In the rows, zero is written as 128.
Each named move below is a turn or a mirror, shown by a few rows before and after it. Which moves, in which order, take the first row of each later pair to the second? The first pair is answered.
move q100:
[ 97 143 148 117  88 123 111 105  74 167 140 158  97  97 108 170 147  90
 112 119 113 152  93 127  99] -> [102 137 159  99  95 110 126 112  73 157 155 137  82  91 122 157 141  88
 120 138 120 147  89 123  94]
[138  94 106 131 148 122 125 156 111 127 129 133 130  91 144  93 100 107
 157 107 132 153 139 148 107] -> [135  94 101 142 143 135 114 153 108 131 118 145 142 100 131 102 102 102
 150  93 129 152 147 151 110]
[106 162 132 120 131 145  99 117 155 119 113 129 137 167 137 139 123 160
  97 132 142  84 128 103 146] -> [113 153 146 104 140 130 116 122 154 114 128 106 125 159 150 131 113 159
 103 150 147  82 122 101 137]
move q644:
[136 141 129 119 129 132 124 120 114 123 134 109 112 117 146 136 135  99
 129 122 125 138 125 131 113] -> [131 140 126 118 127 132 123 126 113 126 135 110 108 114 146 134 132  99
 126 126 128 137 125 129 108]
[ 91 118 150 120  96 121  88 103 151 157 165 160 133 152  89 122 151 139
  89 116  97 119 147 101 178] -> [ 95 129 151 120 109 121  78 108 164 143 166 134 138 167 103 117 151 146
  88 122 107 114 156 101 186]
[123 119 142 118 123 121 157 140 124 124 148 119 126 134 130 102 118 137
 134 146 128 106 120 126 121] -> [122 123 145 118 125 121 155 139 122 115 147 120 126 134 132  99 121 136
 136 149 131 110 121 125 121]
[117 133 141 115 129 134  65 116  96 156 110 138 126  77 146 125 145 114
 157  85  90 210 136 148  77] -> [127 157 135 111 155 141  53 119 122 132  98  81 134 103 172 118 151 126
 153  89 100 201 156 148 102]
move q300:
[145  60  96 154 133 131 186 154 168 112 103 198 184 140  86  72  94 179
 142 129 113  98 149 114 140] -> [124  92  79 176 127 157 139 138 165 117  83 212 191 155  69 101 119 171
 119  95 106 104 161 122 158]
[145 142 128 127 147 125 125 146 121 110 135  83 111 131 152 123  96 138
 112 127 153 148 138 150 130] -> [144 146 128 128 146 127 120 149 123 105 129  83 112 139 150 128  94 141
 110 122 152 148 140 146 134]
[116 118 150 112 128 134 120  97  85 138 135 107 102  91 136 134 129 110
 136 135 129 179 111 152  85] -> [128  93 153 103 135 116 156 111 106 124 144  94 108  93 147 107 112 130
 153 157 138 157 118 143  88]

(two moves a pair)
[105 162 112 140 127 148  91 120 170 123  95 128 131 170 117 140 160 158
  87 116 124 107 144 103 163] -> [111 158 158  90 135 107 121 118 130 124 149  67  75 118 165 135 146 119
 115 166 143 127 106 113 114]
q300 q100
[124 142 124 134 134 141 121 124 163 127 122 130 140 164 130 118 127 148
 117 113 138 117 138 107 132] -> [110 157 137 136 123 143 104 111 125 142 127 138 116 136 130 136 136 113
 121 105 137 149 120 120 107]
q300 q300
[149 123 110 122 129 110 111 172 131 122  86 137 144 141 129 127 107 112
 149 137 103 153 134 144 132] -> [152 125 111 121 133 106 119 175 133 115  88 126 143 145 131 123 109 118
 152 142 103 149 137 141 135]
q100 q300
[177 110 123 147 164 183 107 173 101 102 162  84 146 157 140  87 137 124
 141 130 157 162 147 126 153] -> [171  62 130 145 132 159 151 173  85 136 177 151 140 124 113  79 125 122
 153 139 137 162 123 115 130]
q644 q300
[126 109 110 139 112 120 124 134 132 141 127 169 134 122  85 124 141 114
 149 109  99 148 168 121 119] -> [134  97 129 115 120 100 155 138 126 138 152 141 114 110 108 112 127 109
 161 133 114 150 157 120 105]
q300 q100
[145 137 115 148 125 135 142 124 115 133 126 167 117 160 113 174 142 138
 128 122 152 120 122 152  91] -> [150 153 115 147 138 138 131 122 116 120 125 140 112 163 127 176 145 136
 129 122 159 122 127 158  93]
q644 q300
[156 116 143  97 175 127 184 153  99 111 154 131 142 121 172  80  92 147
 170 129 144 139 129 126 103] -> [129 135 116 146 149 169 131 135  81 137 121 207 167 119 123 122 122 128
 140  70 124 168 143 142 115]
q100 q300
[ 98 104 181 122 135 103 131 106 127 119 159  81 124  97 162 117 127 108
 146 115 153 117 130 105 169] -> [ 90 116 149 156 126 136 100 105 148 122 122 124 151 125 129 130 139 125
 127  80 142 111 149 104 197]
q300 q100
[128 102 119 136  92 118 173 137 162 130 119 174 157 148  94 115 114 172
 116 124 113  95 142 115 142] -> [136 107 152  98 108  90 194 139 150 119 153 113 125 132 131 103 105 163
 130 161 131  94 121 114 118]
q300 q100
[138  76  97 143 133 106 176 147 160 115 114 176 189 153 110  93  99 164
 143 125 117  71 148 107 140] -> [142  86 127 103 149  86 191 147 151  98 145 104 151 140 149  86  93 152
 155 162 133  68 131 105 123]
q300 q100
[112  99 118 188  92 144 105 134  99 131 118 178 165 164 116 112 118 115
 163 132 110 143 103 139 152] -> [134  98 140 149 120 116 138 145 110 102 150  98 138 164 163  87 101 122
 190 171 131 131  99 136 141]
q100 q644
[128 170 140 119 122 133  79 116 123 134 145 103  91  99 127 170 157  74
 129  99 120 145 107 109 106] -> [142 158 149 102 142 116 109 127 130 120 157  63  88  98 151 146 140  84
 148 125 128 136 106 108 101]
q300 q644
